One turn moves each row of this set onto another row. After a few examples, where does it send each row asked below?
Q_977: -1.940, -0.083, -1.759, 0.132, -1.171, 0.872, 0.362, 1.803, 0.512, 0.837, -0.221, -2.429, 1.958, 2.297, 2.651, 0.085, -0.215, 1.608, 1.271, 0.468, -0.569, -1.755
Q_566: 1.067, 0.225, 1.812, -1.029, 0.400, -0.624, -0.737, -0.551, 0.534, -0.563, -1.465, 1.432, 1.676, 0.047, -1.499, 1.731, 0.788, 1.109, 3.840, -1.438, 0.341, 0.349
Q_462: 1.009, -1.308, -1.166, 1.398, 2.794, -0.603, -0.849, -0.486, 0.700, 0.241, -1.236, 3.675, 1.791, 1.619, -0.014, 0.266, -0.571, 1.725, 1.837, -0.538, 0.500, 0.470
Q_956: -3.053, 0.958, -0.734, -0.532, -0.510, 2.352, 0.388, 0.281, 0.531, -1.014, -2.693, -0.495, 0.928, 0.230, 0.515, 2.084, -2.017, -0.236, 3.439, -0.623, -0.617, -0.831
Q_609: -0.769, -1.593, 0.500, 1.910, 0.927, 0.931, -1.584, -0.783, -1.524, 2.225, 1.035, 3.207, 1.483, 0.616, -0.025, 0.595, -1.440, -0.983, -0.939, -0.439, 0.237, -1.313
Q_441: 0.290, 1.070, 1.850, 0.501, -1.480, 1.651, -1.896, 0.432, -1.734, -0.192, -0.691, -0.475, 0.077, -0.755, -0.586, -0.433, 0.305, 3.458, -0.223, 0.122, -3.089, -0.895
Q_4: 0.666, 0.655, 0.933, -2.359, -0.382, 1.127, 0.654, 2.116, -0.522, -0.246, -3.064, 0.615, 0.335, 0.953, 2.081, -0.051, -1.166, -3.032, -0.115, -0.448, 1.173, 0.147
Q_661: 1.683, -0.931, 0.346, 0.482, -0.054, -0.731, 2.057, 0.578, -2.377, -0.729, -3.887, 1.021, 1.002, -3.381, 0.197, -1.007, 0.534, 0.314, 0.365, -0.583, -1.749, 1.572
Q_552: 1.872, 0.166, 0.267, -0.544, 1.163, -1.085, 2.032, -0.518, -3.344, -0.556, -3.623, -0.905, 0.649, -1.849, 0.057, -0.085, 0.182, -0.743, 0.137, 0.583, -1.151, 2.330
Q_999: 1.400, 1.083, 0.679, -0.774, 0.677, -0.722, 1.615, 0.157, -2.231, -1.421, -2.533, 0.109, 0.192, -3.272, 1.641, 0.524, -0.103, 0.041, 0.596, 0.787, -2.469, 2.127
Q_242: 1.106, 0.241, 0.845, 1.915, -0.311, 0.740, -1.965, -1.083, -1.560, 1.160, -0.132, 1.832, 2.034, 0.171, -0.651, 0.787, -1.601, -0.208, -3.137, 0.014, 0.437, -0.794
Q_753: -0.181, 0.456, -2.172, 0.512, 3.222, 1.268, -0.012, 0.396, 0.331, 0.097, 0.348, -1.429, 0.840, 2.206, 2.110, 1.012, -2.003, 0.081, 2.438, 0.879, -1.820, 0.326
Q_383: -0.284, 0.741, -0.405, 1.722, -0.225, 0.503, 2.936, 0.066, -0.787, -1.499, -2.287, -1.539, -1.400, -1.588, 1.416, -1.503, 0.900, 0.388, -0.033, -3.244, -0.606, 2.417
Q_553: -0.588, -1.551, -0.929, -0.499, 2.708, 0.665, 3.037, 0.630, -0.846, 0.632, 0.706, 0.287, 0.154, -0.779, 1.725, 1.145, 0.141, -2.470, 0.852, 0.011, 2.171, -0.506
Q_551: -1.734, -0.679, -1.214, -0.772, -0.544, -0.046, 0.730, 0.726, 1.589, 0.090, 0.095, -0.170, -0.647, -1.553, -0.339, 0.725, -3.405, -0.733, -0.973, -0.207, 1.695, 1.834
Q_595: -0.912, -0.171, -1.498, 3.356, 0.527, 0.706, 0.762, 0.349, -2.164, -0.180, -0.481, -0.555, 0.149, -0.911, -1.479, -0.635, -0.027, 4.072, -0.300, 1.228, -1.466, 0.940
Q_838: -1.930, 0.200, -0.786, 0.810, 1.603, 1.385, 0.808, 1.256, 0.499, -1.398, -1.343, -1.347, 1.559, 2.363, 2.161, 0.429, -1.625, -0.984, 3.444, -1.859, -1.267, -0.390
Q_674: 0.886, 0.285, 0.470, -2.296, 0.123, 0.991, -0.080, -0.475, -0.282, -0.830, 0.781, -2.677, -1.429, -1.063, 3.746, -0.387, -0.594, 0.210, -0.341, -0.335, 0.410, -0.321
Q_394: 1.061, 1.609, 0.555, -1.210, 1.106, -0.686, -0.953, 0.544, -3.061, 2.113, -1.802, 0.672, 3.049, -1.166, -0.118, 1.630, -0.269, 0.974, 0.839, 0.602, 1.387, -0.207
Q_186: 0.530, 2.378, 0.534, -0.983, 1.469, 0.043, -0.236, -0.115, -2.164, 0.841, -1.508, 1.666, 2.622, -2.163, 1.061, 2.831, -0.544, 0.259, -0.736, 0.578, 0.640, -0.997
Q_272: 0.429, -0.597, 0.341, 1.078, -0.470, -0.024, 2.111, -0.511, -1.705, -1.907, -2.819, -2.298, -0.577, -0.943, 1.022, -1.820, 1.126, -0.358, -0.516, -3.935, -1.006, 0.236
Q_846: -1.547, -1.137, -0.544, -0.762, -1.032, 1.329, -0.562, 0.095, 0.374, 1.943, -1.004, -1.908, -0.701, 2.576, 2.660, -0.993, 0.670, -0.485, 1.337, 1.664, -1.307, 0.455
Q_970: 1.526, -0.785, -0.282, 2.987, -0.181, 1.559, 0.556, 0.143, -0.414, 0.837, 0.507, 0.262, -0.010, 0.529, -0.627, -0.605, 1.297, -0.578, -2.511, -3.496, -0.236, -2.002
Q_392: -0.628, 0.515, 0.624, 1.974, 1.562, 0.852, -1.159, -1.030, -0.516, 1.238, 1.343, 2.108, 1.264, 0.812, 0.890, 1.389, -1.362, -1.532, -2.553, -1.255, 0.707, -0.821
Q_397: 0.622, -1.026, -1.189, 1.732, 0.003, 1.562, -0.128, -0.773, 0.254, 0.881, -0.844, 0.293, -1.314, 0.354, 0.403, -1.715, -0.419, 0.129, -3.359, -3.780, -1.170, -1.104
Q_433: 3.095, 0.045, -0.087, 0.230, 0.499, 1.494, 0.575, -1.535, -0.628, -1.049, -1.704, 0.713, -1.387, 1.066, -0.170, 0.325, 2.379, 1.461, 2.974, 0.550, -1.029, 0.685
Q_445: -2.699, -1.720, -0.687, 3.116, 0.582, -1.451, 0.497, 1.699, -1.103, -0.601, -2.398, 0.504, 0.869, -0.640, -3.153, 0.057, 0.485, 0.308, 0.214, -0.663, -0.283, 0.041
Q_742: -0.245, -1.419, -2.272, 2.671, -0.424, -0.396, -0.584, 1.088, 0.715, 0.297, 0.376, -0.810, -0.883, 0.351, -1.013, -0.661, -0.022, 0.061, -1.770, -3.582, 0.023, -1.878
Q_534: 0.254, 0.021, 0.164, 1.507, 1.339, 0.402, -0.623, -0.724, -0.814, 1.646, 1.650, 1.051, 2.636, 0.260, -0.536, 0.997, -2.525, 0.482, -2.612, -1.925, -0.002, -0.832
Q_180: -2.221, -1.226, -0.747, -1.276, -1.400, 0.271, 1.239, 2.437, 0.766, 1.211, -2.019, -1.364, 1.036, 1.209, 1.014, 0.619, 1.157, -1.237, 2.779, 0.361, -1.140, -1.190
Q_510: -0.797, -0.260, -3.035, -0.781, 2.714, 1.035, -0.505, -0.682, 0.912, 0.668, -2.000, -1.528, -1.997, 0.540, 1.304, 0.691, -0.603, -0.461, 2.287, 1.261, -1.325, 0.793
Q_307: 1.169, 0.271, 0.423, 0.397, 1.160, -1.077, 0.037, -1.101, -3.151, 0.192, -1.194, 0.436, 3.071, -3.317, 0.305, 1.513, -0.109, 1.542, -0.581, 0.850, 0.611, -0.636
Q_412: 0.236, 0.024, -2.028, 0.333, -0.476, 2.868, 2.996, 2.054, -0.079, -1.128, -0.163, 0.764, 0.248, -0.488, 2.940, -0.591, -2.594, 1.265, -0.710, -0.650, -0.246, -0.644
Q_131: -1.601, -2.028, 1.367, 1.177, 2.450, -0.749, -1.640, -0.165, -1.699, 1.720, -2.205, 0.871, -0.411, 0.368, -0.993, -0.931, 2.769, -1.111, 0.344, -0.839, -0.066, -0.341
Q_928: 0.992, -0.833, 0.704, 1.763, -0.330, -0.363, 1.131, -0.410, -0.608, 0.087, -1.639, -1.667, -0.871, -1.232, -0.293, -2.419, 1.454, 0.007, -0.726, -3.750, -0.300, 2.363
Q_612: -0.137, -0.159, -1.599, 2.497, 0.153, 0.715, 0.616, 0.575, 1.375, 0.020, -0.170, 0.128, -1.928, 0.208, -0.102, -0.285, 0.357, -1.388, -2.722, -3.727, -0.539, -0.650
Q_787: 1.533, 0.417, -0.773, 2.484, -1.029, 0.076, -0.225, -0.421, 0.341, -3.523, -1.909, -0.513, 0.214, 2.767, -0.259, -0.400, -0.106, 1.987, 1.436, -1.277, 0.100, 0.500
Q_70: -2.036, 0.567, -1.579, -1.484, 0.213, 2.864, -1.558, -0.773, 1.802, 1.031, -2.285, -0.523, -1.742, 0.441, 0.690, 1.293, -0.999, -0.163, 1.958, -0.600, -0.913, -1.037
Q_236: -0.485, -1.895, -1.648, 1.824, -0.027, 0.056, -1.502, -2.386, 1.454, -1.846, -0.880, 1.601, -0.925, 0.056, -0.441, 0.718, 0.283, 2.158, 0.974, -1.205, 0.549, -1.809
Q_276: 1.992, -0.349, 0.815, -0.751, -0.709, -0.526, 1.159, 0.667, -3.092, -1.322, -2.141, -0.757, -0.049, -2.698, 0.617, -0.037, 0.831, 0.186, 2.031, 0.696, -2.891, 0.536
Q_729: -2.914, -1.748, -1.742, -0.665, -1.891, 0.886, -0.202, 0.855, 1.220, 1.482, -0.883, 0.035, 0.474, 0.239, 1.274, 0.636, -1.226, 0.642, 1.226, 2.264, -1.891, -0.755
Q_199: 1.044, 0.858, 2.238, 0.401, 1.626, 0.483, -1.850, 1.802, -2.283, 1.112, -1.736, -0.033, 1.719, 1.775, 0.703, -1.182, 2.143, 1.163, 0.234, -1.502, -1.414, -1.501
Q_212: 0.426, 0.495, 0.542, -0.704, 0.803, 0.521, 1.148, -1.007, -2.817, 1.332, -1.341, 1.722, 2.566, -2.670, -1.315, 2.697, -0.965, 0.076, -0.432, 0.652, -0.036, -0.715
Q_225: -0.017, -0.348, -0.870, 2.407, -1.455, 1.040, 1.589, -0.111, -1.865, -0.768, -2.558, -1.546, -1.577, -0.097, 0.962, -2.984, 0.454, 1.299, 0.319, -2.309, -0.342, 2.223
Q_707: -2.670, -1.293, -1.747, -0.153, 0.714, -0.319, 1.148, 0.945, 0.134, 2.394, -0.625, -1.529, 1.714, 1.296, 1.763, -0.034, -0.139, 0.592, 2.454, 1.810, 0.157, 1.381

Q_462 -> Q_433
Q_212 -> Q_272
And these:
Q_394 -> Q_225
Q_131 -> Q_441
Q_970 -> Q_307
Q_186 -> Q_383
Q_180 -> Q_977
Q_70 -> Q_956
Q_674 -> Q_551

One turn moves each row of this set onto another row. After a few examples, where does it send each row asked below?
Q_343: -0.480, 1.242, -0.676, -1.235, 2.544, 0.761, -0.245, -1.267, -1.452, 1.606, -0.162, -1.711, -0.327, -1.262, 4.697, -1.889, 2.884, 2.681, 0.387, -1.013, -3.770
Q_764: -2.712, 1.507, -3.495, 0.057, 1.294, 1.237, -1.017, -1.246, 0.457, -0.596, 3.691, 1.037, -2.024, -0.642, 4.045, 1.137, 1.551, -0.900, -3.615, 1.249, -2.726
Q_579: -1.830, 2.427, -0.394, -1.400, -0.585, 1.888, 3.597, -0.331, -1.087, 0.728, 1.932, 0.416, 0.166, 1.667, 3.556, -3.410, 3.031, 0.535, -1.754, 0.909, -0.776
Q_116: -2.158, 1.365, -2.457, 1.006, 1.979, 1.516, -0.708, -2.561, -0.991, -0.189, 4.098, 1.253, -3.659, -0.037, 3.983, 1.481, 2.654, 0.408, -3.508, 0.755, -0.820
Q_404: -0.400, 2.461, -0.680, -2.838, 1.920, 2.015, -2.432, 1.527, -0.875, 0.027, -0.494, -0.339, -2.534, -1.119, 2.548, 1.066, 3.244, -1.785, -1.329, -0.920, -1.816
Q_684: -0.569, 2.047, -0.665, -1.810, 1.160, 3.055, -3.280, 1.131, -0.421, -0.143, -0.231, -0.300, -0.993, -0.720, 3.078, 1.857, 3.903, -1.826, -0.139, 0.197, -1.524
Q_206: -3.532, 1.453, -2.633, 0.188, 1.318, 1.568, -0.401, -1.894, 0.224, -0.833, 2.486, 1.137, -1.992, -0.004, 4.106, 2.840, 3.012, -0.078, -3.575, 1.855, -2.424
Q_720: 0.710, 2.169, -1.585, -1.445, 2.687, 0.912, -1.814, 1.203, -0.978, 1.922, -0.300, -1.211, -0.233, -1.625, 3.498, -1.951, 2.107, 1.583, 0.361, -0.165, -3.122
Q_952: -1.278, 1.996, -0.430, -2.863, 1.371, 3.088, -1.648, 1.562, -0.832, -0.207, 0.202, 0.584, -0.083, 0.173, 3.829, 2.961, 3.306, -1.377, -1.725, -0.798, -0.544
Q_585: -0.923, 2.108, -1.692, -0.420, 3.351, 0.846, -1.025, -0.514, -1.503, 0.875, 0.509, -1.212, -0.596, -1.150, 5.030, -3.225, 2.625, 1.934, 0.260, -1.212, -2.163
Q_885: -1.142, 3.513, 0.740, 0.615, 0.554, 2.410, 3.189, -1.069, -0.946, 0.836, 2.691, 1.325, -0.840, 0.802, 3.159, -3.477, 2.677, 0.150, -1.109, 0.223, -1.387
Q_361: 2.162, 1.145, -1.668, 0.991, 1.268, 0.950, 1.937, -1.519, -1.218, 0.980, 2.601, 0.130, -3.454, -2.268, 2.998, 2.107, 3.203, 1.590, -3.708, 1.919, 0.210
Q_141: 1.975, 0.628, -2.063, 0.070, 2.835, 1.093, 2.255, -1.622, -0.433, 1.197, 2.886, 1.076, -3.277, -3.112, 3.396, 1.784, 3.776, 2.163, -2.253, 1.202, -0.435
Q_918: 0.531, -0.546, -2.694, -1.689, -2.155, 3.409, 1.939, -1.145, -0.319, 0.776, 0.681, 1.958, 0.940, -3.059, 2.338, -0.283, 3.850, 2.093, -0.628, 1.261, -1.041
Q_219: -0.695, 1.400, 0.161, -0.774, -1.212, 3.345, 3.416, 0.634, -0.901, 1.462, 1.798, 0.291, -0.537, 1.565, 3.486, -3.212, 4.020, 0.477, -1.772, -0.142, -1.646
Q_312: 2.432, 0.704, -2.498, -0.884, 2.201, 1.005, 1.527, -1.644, 0.224, 2.375, 2.256, -0.868, -2.386, -2.708, 1.695, 1.447, 4.550, 1.574, -1.791, 1.980, 0.114
Q_778: -0.589, 0.063, -2.917, -0.429, -1.651, 3.912, 1.331, -1.160, -0.756, 0.083, -0.310, 2.347, 0.606, -2.571, 2.274, 0.053, 4.880, 2.477, -1.786, 0.750, 0.311
Q_189: -1.014, 0.069, -1.300, -1.643, -2.372, 3.700, 3.628, -0.959, -0.081, -0.153, -0.163, 1.185, 0.978, -1.922, 3.066, 0.086, 4.887, 0.878, -2.066, 0.480, -1.031

Q_885 -> Q_312
Q_720 -> Q_189
And these:
Q_684 -> Q_579
Q_918 -> Q_206
Q_764 -> Q_343
Q_404 -> Q_219

